Questions about the grid below. Indices start at 1.
1) Find the entry in row 1 and column 3.
2) Find the bottom-right entry.
3) Find the entry in row 1 and column 1.
4) Find the entry at the centre.
5) Find the top-right entry.
6) Find the entry directly below the centre entry.
7) Find the entry in row 1 and column 2.
8) Find the entry in row 2 and column 3.
[[ 42  43 -28  42 -28 -28  43  43  44 -28 -28  42 -29  44 -28]
 [ 14  14   1  14   1   1  14  14  14   1   1  13   1  14   1]
 [-57 -57  70 -57  71  74 -57 -58 -58  73  74 -56  74 -58  71]
 [-34 -35  48 -34  49  51 -35 -35 -35  50  51 -34  51 -35  49]
 [ 45  46 -31  45 -31 -32  46  47  47 -31 -32  45 -32  47 -31]
 [ 69  70 -54  69 -54 -56  70  71  71 -55 -56  68 -56  71 -55]
 [ -6  -6  20  -6  20  21  -6  -6  -6  21  21  -6  22  -6  20]
 [ 75  76 -60  75 -60 -62  76  77  77 -61 -62  74 -62  77 -60]
 [ 19  20  -5  19  -5  -5  20  20  20  -4  -4  19  -4  20  -5]
 [ 31  32 -17  31 -17 -17  32  32  32 -17 -17  31 -17  32 -17]
 [ 32  32 -17  32 -17 -18  33  33  33 -17 -18  32 -18  33 -17]]
1) -28
2) -17
3) 42
4) 71
5) -28
6) -6
7) 43
8) 1

data =
[[-49  -6   0  54 -23 -52   5   0]
 [-17 -38  30  26  -7 -52  58 -37]
 [  0 -56  19  -6  15 -79  20   0]
 [-52  -4  63  51 -27 -48  -4 -33]
 [-40 -19  49  50   0 -47  28   0]
 [-51 -27  57  61 -13 -57   0 -30]
 [-46 -11  30  19   0 -43 -16 -33]
 [  0 -26  22   0 -43 -35  52 -31]
 [-68  -7  80   0 -22 -50   9 -22]
 [-15 -34   0  21 -39 -34  67 -31]
 [-42 -20  49   0 -25 -45  36 -28]
 [-36   0  38  26 -39 -45  12 -35]
 [-22 -43  25   0 -16 -49   0   0]
 [-46   3  34  18 -70 -36   0 -32]
 [-32 -37  30   0 -13 -66   9 -43]
 [-20   0  32  40 -22 -38  70 -29]]
The second entry on the main diagonal is -38
Which number is the entry just right of the largest entry? 0
Which number is the first entry in the row that holds the largest entry? -68
The entry in the top-left corner: -49
The bottom-left entry: -20
The 2nd entry on the diagonal from the top-right corner: 58
Which number is the entry in the top-right corner? 0
The second largest entry: 70
Which number is the entry directly below the largest entry? 0
The entry in the bottom-right corner -> -29
The entry directly below -15 -> -42
Which number is the 3rd largest entry? 67
The entry just left of -28: 36
Which number is the entry just left of the largest entry? -7
The entry just left of -47: 0
The second smallest entry -> -70
The top entry of the column that holds the smallest entry: -52
The top entry of the column that holds the largest entry: 0
The entry just left of 70 is -38
The entry directly above 80: 22
Which number is the fourth entry from the end, reading row by row? -22
Which number is the maximum? 80
Which number is the minimum? -79
The entry directly above 40 -> 0
The entry directly below 20 is -4
The fourth entry, reading row by row is 54
The smallest entry in the last column -> -43
Which number is the 5th entry from the end, reading row by row? 40
The third entry on the main diagonal is 19
